In the data rows, 128 means zero.
Each row below has a hidden score, from 0 to 40, with 20 about the middle. What is it? The score is a weighted sum of the row's numbers plus the product of two more (or one squared), each taken from its middle value.
[ 55 168 131 136 200  66 122 126  56  98  72 109 187 118 162 116 135 143 144  72 120  83 178 113] ~ 23
[ 73 143 140 164 198  62 126 108  64  81  73 128 179 110 166 114 112 146 162  74 137  94 170 113] ~ 27
[ 66 150 136 152 197  73 130 123  65  91  74 104 183 114 165 101 106 150 146  74 123  86 178  99] ~ 22
[ 67 150 131 152 188  72 129 120  65  92  73 106 180 116 168 109 107 157 145  69 123  93 176 102] ~ 22
[ 71 147 138 156 183  74 137 119  68  95  75 107 181 124 170 105  97 158 149  73 125  94 171  95] ~ 29
[ 74 145 129 157 183  70 134 122  67  93  78 104 176 115 171 107 101 163 146  69 126  92 170  99] ~ 20
[ 76 143 129 158 181  71 136 121  69  92  80 102 175 117 172 105  98 165 146  69 127  93 168  96] ~ 20
[ 74 146 130 150 177  74 140 112  71  81  83 102 169 124 169 105  94 161 142  69 124 100 174  94] ~ 29
[ 77 138 131 155 179  71 139 117  74  89  84 105 169 120 172 104  94 167 146  70 128  94 171  92] ~ 23
[ 80 137 128 157 177  69 141 121  71  90  85  99 171 111 175 102  87 170 145  67 122  92 164  90] ~ 20
[ 82 135 130 162 176  71 142 120  72  91  87  98 170 118 177 105  90 171 145  69 126  93 163  91] ~ 23
[ 84 133 130 166 173  70 145 121  75  95  91 100 169 125 179 109  88 173 144  67 127  93 164  88] ~ 24
[ 81 142 134 171 176  71 139 118  77  92  89  98 170 119 176 110  82 167 149  73 114  84 171  92] ~ 26
[ 86 133 129 164 173  71 145 119  73  93  91  96 168 119 179 104  88 174 144  70 127  94 162  88] ~ 23
[137 121 122  91  68 142 118 157 149 122 158 134  34 130 125 149 134 129 127 176 140 125  61 156] ~ 9
[146 123 125  96  76 152 103 144 158 141 163 136  47 138 117 150 140 123 114 180 129 134  69 157] ~ 9
[155 124 123  99  77 159 107 144 163 143 164 147  58 138 107 151 148 115 115 180 132 140  84 160] ~ 7
[157 129 120 100  74 168 102 126 168 151 165 145  68 137 107 139 142 113 123 174 132 152  87 162] ~ 11
[161 121 122  97  81 166 111 142 169 151 154 154  75 136  95 151 151 106 114 175 131 149  92 163] ~ 13
[164 121 114 105  80 163  99 139 185 155 154 159  72 152  95 155 156 103 111 173 131 158 113 159] ~ 24
[163 122 123  98  87 171 111 140 170 154 152 159  88 139  91 156 158  99 115 174 128 155 102 164] ~ 13
[161 125 122  96  89 176 113 140 168 156 151 165  91 143  89 159 158  96 117 172 131 154 105 167] ~ 14
[161 130 123  99  92 172 110 130 172 152 147 162  91 139  87 157 159  91 112 172 128 166 113 165] ~ 17
[158 127 128  89  93 178 112 139 169 161 149 164  93 144  88 161 159  94 121 170 126 157 109 170] ~ 21
[160 130 121  98  94 172 109 139 168 156 142 164  98 135  85 154 164  92 114 170 130 160 113 168] ~ 16
[160 130 120  99  94 173 111 139 167 157 142 165  98 136  85 156 165  91 114 171 129 158 114 170] ~ 15
[158 123 121  96  97 173 114 138 165 154 140 168 101 135  82 160 173  89 116 172 128 159 113 170] ~ 15
[146 118 103 106  89 195 135 148 169 166 145 169  94 160  82 157 176  89 127 163 145 162 119 165] ~ 22
[178  84 153 156 105 141 195  99 158 129 211  57 132 130 150  90  86 146 133 141 131 119  75  66] ~ 28
[178  79 148 164 104 136 194 106 156 129 211  63 129 126 153  88  81 152 130 136 129 121  69  66] ~ 25
[178  79 146 165 104 133 194 105 154 129 208  64 127 126 157  89  77 157 131 132 129 120  73  65] ~ 26
[175  76 143 168 104 128 197 107 152 126 203  66 125 127 161  88  73 162 129 129 130 120  76  64] ~ 28
[173  79 143 167 102 126 193 104 147 125 200  68 125 128 164  90  68 168 131 126 131 121  76  66] ~ 30
[172  77 141 171 106 121 192 108 144 123 195  65 124 128 168  92  67 172 131 120 131 117  82  61] ~ 26
[167  82 141 177 108 117 190 108 142 120 189  68 126 129 171  94  61 174 134 117 125 112  91  63] ~ 30
[159  73 136 186 113 112 184 109 135 117 181  67 122 130 175  93  64 178 136 110 136 107  89  57] ~ 20
[156  86 140 176 115 109 185 107 129 116 184  70 128 127 180  93  62 182 132 106 130 115  97  63] ~ 30
[153  84 136 176 117 104 187 109 126 113 172  69 131 128 180  92  60 184 134 103 131 111 101  61] ~ 28
[149  86 135 177 120 101 183 110 121 112 166  70 133 127 183  93  59 186 137  99 132 109 104  61] ~ 27
[143  88 139 178 128  97 184 113 116 109 159  69 136 128 184  90  56 186 139  97 130 105 112  59] ~ 33
[138  94 133 177 130  92 180 111 112 107 153  73 139 125 185  94  59 188 138  92 131 105 116  63] ~ 26
[132  96 134 177 134  89 177 113 107 104 147  75 142 126 187  94  61 188 138  88 131 104 121  65] ~ 27
[118 117  81 143  97  80 104 148 100 118  65 180  67 160 169 169  83 200 118  94 136 132 174 140] ~ 19
[119 118  86 146  98  84 106 153 102 113  67 170  69 151 177 165  74 207 124  91 137 138 170 137] ~ 16
[119 117  90 144  99  84 110 150 100 111  70 165  73 143 179 162  69 210 123  86 136 132 170 131] ~ 14
[118 116  96 148 104  84 118 150 101 113  72 156  79 149 182 162  66 210 120  86 137 129 168 126] ~ 19
[116 114  96 154 107  79 122 145  97 108  76 150  85 146 184 152  67 209 129  83 138 128 165 120] ~ 19
[116 113  98 157 113  78 126 141  94 109  82 142  95 142 187 145  64 208 130  81 138 124 164 113] ~ 19
[ 99  99 105 170 117  79 127 130  92 100  87 140  92 149 186 133  66 210 134  76 144 107 164 111] ~ 18
[114 113  99 175 121  69 124 130  93 109  99 123 121 143 191 119  78 202 140  69 144 124 158  93] ~ 16
[110 115 113 167 133  74 143 130  89 100  94 116 122 133 190 124  65 202 134  75 135 110 157  94] ~ 20
[107 116 116 169 141  73 147 126  88  98  95 111 131 130 188 119  65 197 137  75 132 104 157  91] ~ 22
[110 106 127 168 145  71 138 126  85  91 103 109 131 133 190 120  67 195 134  71 131  94 144  87] ~ 23
[105 116 129 167 150  78 155 126  90 102  99  92 147 131 188 118  62 193 126  75 129  98 153  81] ~ 26
[102 119 124 169 153  74 152 122  84  96 101  97 148 124 187 107  72 188 142  73 132  99 152  84] ~ 22
[101 120 126 170 155  74 153 120  83  96 103  95 151 122 186 105  73 186 142  73 130  99 153  82] ~ 22
[ 62 153 170 111 168  96 119 124  87  90 170  53 114  86 148  73 141 115 142 149 105  45  32 114] ~ 17
[ 59 149 168 113 168  91 120 117  80  88 167  47 130  99 154  77 134 121 149 146 115  46  54 103] ~ 16
[ 56 153 168 123 176  84 124 120  75  82 155  41 133  98 160  77 133 131 151 131 118  44  60  95] ~ 10
[ 59 152 161 135 180  78 129 118  73  76 145  43 140  99 170  67 121 140 152 118 114  52  73  88] ~ 16
[ 63 144 159 147 184  71 138 113  69  79 136  58 150 101 174  78 110 148 156 105 124  57  96  89] ~ 20
[ 73 150 149 157 181  69 137 112  69  82 124  61 157 110 179  86 107 160 159  96 138  76 116  79] ~ 15
[ 70 139 146 153 180  71 144 117  70  85 114  67 163 109 177  88  98 161 147  87 123  71 127  84] ~ 20
[ 62 122 135 169 179  77 131 116  83  69 104  78 147 121 179  49  81 171 148  83 123  74 132  74] ~ 19
[ 79 129 138 160 175  71 145 118  72  88 104  80 165 111 179  97  93 168 147  76 127  78 141  82] ~ 18
[ 80 133 140 160 181  72 146 118  76  91 104  80 169 116 180  86  87 171 147  79 125  85 150  80] ~ 24
[ 84 132 136 162 173  71 148 118  73  89 100  86 166 116 180  96  87 171 146  74 125  88 150  84] ~ 23
[ 88 124 132 173 172  72 138 108  71  92  89  84 163 115 181 114  93 171 146  74 126  84 138  76] ~ 24
[ 86 132 132 165 173  73 145 114  77  92  99  87 167 119 181 102  86 173 142  73 124  94 155  83] ~ 25
[ 87 131 132 165 171  72 147 118  75  93  98  90 166 118 180 100  86 175 145  72 127  93 154  85] ~ 22
[120 141 120  66  99 151  75 157 146 132 123 163  80 128  90 156 176  96 109 173 132 140 114 186] ~ 21
[129 157 122  81 101 158  79 144 148 146 123 168  88 139  90 162 179  92 119 174 132 150 116 181] ~ 20
[133 147 123  85 107 162  86 147 151 148 120 170  93 134  83 159 177  86 115 171 126 147 118 183] ~ 14
[138 150 118  91 111 164  93 141 159 142 127 175  98 130  81 157 176  84 114 170 135 145 122 180] ~ 18
[138 144 118  91 106 166  92 146 157 151 123 172 102 134  80 155 175  84 118 166 131 151 124 182] ~ 19
[130 132 115  79 108 170  84 142 148 160 136 187  84 137  78 143 176  80 119 172 135 152 125 183] ~ 8
[139 142 122  94 100 167 102 151 159 168 132 178 103 149  84 163 171  89 115 164 128 161 127 175] ~ 20
[148 144 119  93 103 169  97 141 160 154 126 172 105 137  80 161 175  87 115 167 132 162 127 176] ~ 23
[148 141 120  92 104 169  99 140 161 155 127 172 105 133  79 159 173  85 114 167 128 158 124 177] ~ 19
[152 138 122  97 106 166 100 138 162 153 128 176 104 132  81 158 171  84 118 168 131 160 122 178] ~ 15
[149 143 119  90 107 169  98 138 167 155 127 173 108 134  79 151 175  90 112 170 131 165 125 175] ~ 18
[151 139 121  92 103 171 101 140 163 155 129 172 106 134  79 158 173  85 113 168 128 160 122 177] ~ 17
[153 136 120  92 101 171 100 138 162 157 126 172 106 131  79 162 172  86 113 166 125 158 122 175] ~ 19
[152 138 121  93 103 171 101 139 163 157 130 171 105 135  79 160 171  85 114 167 127 161 122 177] ~ 18
[131 114 124 129  72 117 102 146 136 119 163 114  25 144 162 144 105 166 121 158 124 120  65 128] ~ 10
[141 105 123 113  66 129 119 149 141 123 169 123  27 144 154 143  98 168 125 162 135 112  61 135] ~ 12
[152 105 122 117  64 132 120 147 150 128 171 123  32 141 147 140 102 162 117 165 134 122  61 133] ~ 6
[160 105 124 114  62 139 126 138 159 134 173 127  40 141 139 139 106 158 116 168 137 133  63 135] ~ 9
[170  83 114 113  57 143 127 139 167 144 180 134  53 143 131 141 101 149 115 168 137 139  75 132] ~ 10
[173 101 123 115  64 155 131 140 171 145 176 130  54 142 125 146 113 142 109 170 133 142  71 137] ~ 11
[177 102 121 116  66 159 130 138 172 148 175 137  61 142 118 144 123 134 113 170 133 149  77 140] ~ 10
[178  99 125 113  70 164 128 137 174 152 173 144  66 137 112 143 126 126 115 171 132 149  82 143] ~ 10
[176 105 117 106  67 168 119 133 180 152 177 136  72 132 108 144 133 119 101 172 144 146  87 146] ~ 38
[176 108 120 111  74 169 126 135 177 156 170 147  78 141 103 149 140 116 113 172 135 158  92 148] ~ 14
[177 111 122 108  77 171 126 136 176 155 164 149  83 138  99 150 142 110 112 172 131 159  94 153] ~ 14
[173 117 122 108  82 172 118 135 175 155 164 155  87 137  97 151 146 106 109 171 129 164 102 154] ~ 11
[174 120 123 104  86 171 121 135 178 155 160 156  88 139  93 148 150 106 111 174 132 163 101 158] ~ 13
[171 120 119 101  86 176 120 135 177 158 155 162  94 135  91 146 150 102 111 171 129 164 105 157] ~ 11
[114 106  91 150 128  84 132 142  98 127  62 177 128 152 176 142  83 203 126  64 139 141 196 135] ~ 33
[115 121  93 163 132  79 127 138  92 111  55 159 130 143 177 148  75 197 131  63 137 137 201 118] ~ 21
[110 124 100 165 138  77 132 134  88 108  61 146 134 140 180 142  73 196 134  63 137 130 195 111] ~ 23
[107 132 105 179 150  74 123 124  85  99  78 147 140 132 185 135  78 193 133  65 140 131 202 107] ~ 13
[103 127 107 162 146  77 139 120  87 101  73 138 149 131 181 120  75 192 140  68 136 123 184  99] ~ 22
[100 124 117 167 152  72 139 127  81  98  83 118 149 131 185 122  76 190 138  66 130 109 176  95] ~ 22
[ 99 117 109 171 153  66 125 121  89  93  79 110 139 132 181 112  83 186 144  66 132 105 183  88] ~ 20
[ 96 125 123 168 160  73 146 123  78  96  88 108 156 125 183 114  78 185 143  67 131 102 167  91] ~ 23
[ 93 131 123 170 158  72 141 120  78  97  92 106 158 125 184 105  75 181 142  67 130 103 164  90] ~ 19
[ 92 126 126 165 163  75 149 120  77  96  95 103 161 126 183 109  79 182 146  69 132  98 162  88] ~ 26
[ 94 122 128 174 162  70 152 123  83 100  99 103 161 135 185 116  78 184 142  65 129  96 161  82] ~ 27
[ 91 124 130 164 163  73 148 120  77  95  95  99 160 119 181 108  82 181 144  68 129  94 160  87] ~ 22
[ 93 124 128 173 165  73 155 120  74  97 100  97 160 120 186 103  83 178 149  74 126  93 161  87] ~ 33
[ 92 127 130 168 165  72 148 121  77  95  98  93 162 121 182 102  81 179 144  71 129  95 157  86] ~ 21
[110 134 173 139 194 129 164  99 114 122 168  63 221  88 114  65 156  76 141 123 112 100 101  81] ~ 17
[104 141 171 142 199 125 167  93 109 113 161  55 226  95 121  64 148  85 145 117 114  92 110  84] ~ 22
[ 98 141 169 147 202 114 167  94 101 108 153  54 225  96 130  65 140  96 147 108 115  86 117  78] ~ 22
[ 91 136 172 152 207 107 167 100  92 105 145  51 223 100 142  58 123 107 152 102 113  78 127  70] ~ 30
[ 84 134 146 165 198 102 177 104  89 101 131  55 209 106 149  67 128 123 151  85 127  87 135  71] ~ 22
[ 85 135 153 157 196  86 161 101  81  92 124  65 208  97 159  78 110 138 150  82 115  80 140  75] ~ 23
[ 84 136 146 161 192  81 158 106  77  94 114  72 198 108 165  81 104 148 149  79 122  85 146  77] ~ 25
[ 85 136 143 163 185  78 152 108  77  94 113  76 191 112 173  88  98 155 148  76 118  85 152  76] ~ 25
[ 84 130 154 152 178  81 147 115  76 102 105  83 178 109 175 104  98 168 148  65 121  82 146  86] ~ 25
[ 87 130 135 169 181  74 148 113  74  94 100  82 178 112 176  99  93 165 147  72 124  86 150  78] ~ 22
[ 88 129 135 162 174  73 147 112  77  93 108  84 177 118 182  97  91 168 147  73 121  90 157  80] ~ 27
[ 86 129 141 157 172  77 148 115  76 101 101  88 173 116 179 104  88 174 145  68 128  89 156  87] ~ 25
[ 90 131 129 172 175  72 145 116  77  91  97  87 169 115 180  96  87 172 146  72 124  93 151  78] ~ 20
[ 88 130 131 165 173  73 149 117  75  93  98  90 170 118 179 100  86 173 144  71 126  93 156  84] ~ 24
[185  71 122 148  74 135 167 121 160 141 194  97  81 152 156 126  79 177 124 144 138 131  85  94] ~ 26
[186  74 124 156  71 137 172 124 163 137 193 100  78 142 157 118  77 171 125 143 135 136  82  93] ~ 21
[189  76 126 153  72 138 172 122 163 137 192 100  82 140 154 120  75 170 123 142 134 139  79  92] ~ 22
[188  80 126 154  72 139 170 121 166 138 193 102  85 140 152 116  76 168 119 141 135 142  78  91] ~ 16
[188  73 128 152  72 141 177 124 165 139 195 102  86 140 151 119  81 166 123 144 135 141  78  92] ~ 22
[191  75 127 152  73 143 175 122 167 140 194 100  86 139 150 118  77 165 120 143 134 141  78  92] ~ 21
[187  78 132 153  71 146 175 126 162 150 197 102  90 142 144 124  84 164 116 146 136 141  80  92] ~ 19
[193  76 125 154  78 144 174 121 173 140 191 105  88 139 145 121  85 157 118 149 132 140  78  92] ~ 21
[200  72 126 139  69 146 173 129 175 138 197 107  89 138 139 122  84 160 123 148 138 145  82  95] ~ 15
[203  78 132 139  69 146 170 128 171 141 200 109  90 139 140 127  87 157 124 152 133 146  82  97] ~ 18
[196  75 120 146  65 147 155 124 184 141 191 109  75 144 133 113  96 149 121 152 133 151  90 101] ~ 13
[196  80 130 138  70 157 166 123 177 151 197 112  86 138 133 129  96 149 117 152 133 148  78 107] ~ 18
[ 81 129 130 128 115  77 107 145  79  95 120  99  76 126 194 132  92 199 139 108 132  71 117 108] ~ 9
[ 84 128 134 135 132  69 125 136  81  93 114  92  82 129 194 122  74 200 144  98 123  83 109 106] ~ 36
[ 88 123 125 151 135  68 129 135  80  88 110  94 100 124 192 114  74 196 139  93 131  83 120  97] ~ 14
[ 90 122 126 157 141  68 138 129  79  90 109  93 115 125 192 111  72 195 141  86 130  86 127  92] ~ 20
[ 96 117 131 169 150  65 145 120  79  87 112 101 125 123 194 109  69 191 152  84 137  90 134  91] ~ 30
[ 94 122 128 163 151  71 145 123  79  91 107  91 136 123 189 105  74 189 143  80 129  91 139  86] ~ 23
[ 96 120 138 174 160  67 144 116  82  89 115  99 138 125 194 110  70 188 148  74 129  95 141  85] ~ 37
[ 94 114 124 165 155  71 152 124  83  92 105  91 148 122 184 101  73 186 143  75 133  92 148  83] ~ 19
[ 93 120 129 169 161  73 151 121  77  94 102  89 156 120 183 107  80 184 139  74 131  90 148  80] ~ 20
[ 89 113 116 172 161  75 151 108  84  98 125  91 157 123 180  99  95 184 153  70 141  88 157  84] ~ 17
[ 92 123 143 168 158  77 142 131  79  98 106  83 157 123 183  97  74 184 142  75 139  94 147  89] ~ 17
[ 92 126 129 166 160  77 148 107  79  97 107  90 162 120 186  97  76 181 149  70 132  95 155  84] ~ 23
[ 87 123 134 165 162  70 154 127  74  94  99  93 160 117 182 102  82 179 147  68 128  94 153  84] ~ 21
[182  78 150 182 130 128 205  99 143 129 183  63 168 113 162  74  57 156 127 103 119 134 127  42] ~ 34
[172  81 139 183 126 119 203 101 138 124 177  72 163 125 166  89  66 167 133  99 130 126 115  54] ~ 30
[159  72 136 194 130 111 193  99 129 119 166  70 153 129 172  94  66 172 136  96 132 112 111  51] ~ 31
[156  87 136 183 130 106 195 104 126 115 165  70 155 126 176  89  61 177 136  93 130 117 117  57] ~ 31
[150  85 142 172 130 105 186 107 124 117 157  64 153 119 181 102  53 186 122  90 128 105 118  52] ~ 25
[138  93 139 177 137  97 187 107 115 105 154  68 150 130 180  86  57 179 139  90 127 111 128  56] ~ 38
[129 100 134 178 142  88 176 112 103 103 140  77 152 124 185  93  64 186 139  83 131 104 128  65] ~ 26
[119 103 135 177 144  84 175 115  97 105 135  79 153 125 186  92  64 186 143  81 130 104 132  66] ~ 30
[116 108 132 176 146  85 168 105  96 103 135  78 155 124 188  91  65 186 145  78 132 102 137  70] ~ 27
[112 108 132 175 152  79 170 118  92  99 125  81 154 121 185  94  66 182 143  79 128  99 137  69] ~ 28
[112 112 132 174 153  79 166 115  91  98 121  82 155 121 185  97  70 184 142  78 130  99 139  71] ~ 25
[109 111 131 172 154  78 163 112  88 100 119  84 160 123 186  97  68 183 142  78 128 100 143  73] ~ 31
[106 116 128 169 157  79 163 113  90  97 117  89 159 119 185  91  72 184 143  76 128 100 145  73] ~ 26
[154 147 126 129 145 170 124 131 135 163  76 197 202 129  85 164 168  83 121 102 130 193 231 144] ~ 39
[151 146 110 121 145 165 119 121 148 159  75 197 194 136  75 159 168  78 118 112 129 189 216 164] ~ 35
[149 145 123 116 152 170 115 136 151 165  79 181 180 145  75 144 163  73 122 130 123 181 212 154] ~ 30
[145 150 112 107 138 167 105 133 150 161  84 194 167 134  71 162 179  73 116 133 127 179 189 175] ~ 29
[141 152 113 101 132 168 102 137 151 162  90 193 154 135  71 164 182  74 115 141 127 177 177 180] ~ 27
[142 152 118 100 126 168 104 130 153 150  98 195 140 137  71 164 182  68 119 150 129 176 169 184] ~ 21
[140 149 115  98 123 168  96 140 155 157 101 185 136 133  72 160 182  75 117 150 129 166 157 182] ~ 28
[142 149 117  92 119 169  96 139 155 155 106 184 129 133  73 164 182  75 113 156 125 164 148 182] ~ 21
[142 151 119  93 116 167  93 141 154 155 110 183 123 135  74 162 182  76 111 158 124 163 143 182] ~ 18
[144 147 119  90 113 169  96 139 157 156 113 180 118 134  75 164 178  79 115 160 125 161 139 182] ~ 21
[144 145 118  91 112 169  96 140 157 154 117 179 117 133  75 161 179  79 114 163 128 161 136 181] ~ 19
[150 152 117  99 119 168 102 132 164 146 128 181 113 129  75 161 176  79 110 167 137 151 133 175] ~ 21
[149 142 124  98 111 166  99 135 160 154 123 180 109 132  80 160 174  81 120 164 130 162 129 181] ~ 16
[146 130 121  92 109 171 106 140 157 150 123 177 114 132  76 167 185  80 118 170 127 159 127 180] ~ 15
[164 135 110 106 101 175 105 136 168 161 111 191 116 140  80 173 161  90 111 153 128 181 156 177] ~ 22
[162 134 111 100 100 172 105 139 167 162 116 186 113 139  78 166 166  89 111 157 130 174 145 177] ~ 23
[151 127 131  96  96 179 103 155 163 161 130 174 111 145  78 161 156  90 123 163 129 164 133 181] ~ 18
[159 130 115  97  97 174 105 138 164 160 120 179 107 135  79 168 170  88 112 163 128 167 133 175] ~ 22
[156 136 117  96 100 172 104 141 165 159 126 176 107 136  80 161 170  86 112 165 129 166 130 176] ~ 19
[156 134 114  95  98 169  96 140 171 155 125 175 101 139  78 156 171  87 113 165 128 165 133 174] ~ 23
[153 141 122  99 105 174  96 139 164 155 135 174 108 135  83 159 170  86 108 166 126 168 131 174] ~ 11
[155 137 120  95 102 171 102 139 166 158 130 171 106 137  81 159 170  86 112 167 126 164 123 173] ~ 17
[153 135 115  97 100 175 108 139 166 159 131 170 104 137  79 158 172  85 112 166 131 163 125 173] ~ 21
[154 136 120  94 100 172 101 142 165 158 131 172 106 135  79 157 170  87 112 167 129 163 122 175] ~ 18
[156 137 117  96 101 171 104 139 165 155 130 173 106 136  80 158 173  84 113 168 131 160 126 174] ~ 19
[154 135 120  95 101 172 103 140 164 157 131 170 105 136  80 158 171  86 113 168 127 160 122 175] ~ 16
[153 134 118  95 101 172 105 141 163 160 136 172 103 135  82 157 172  85 115 169 128 160 124 173] ~ 15
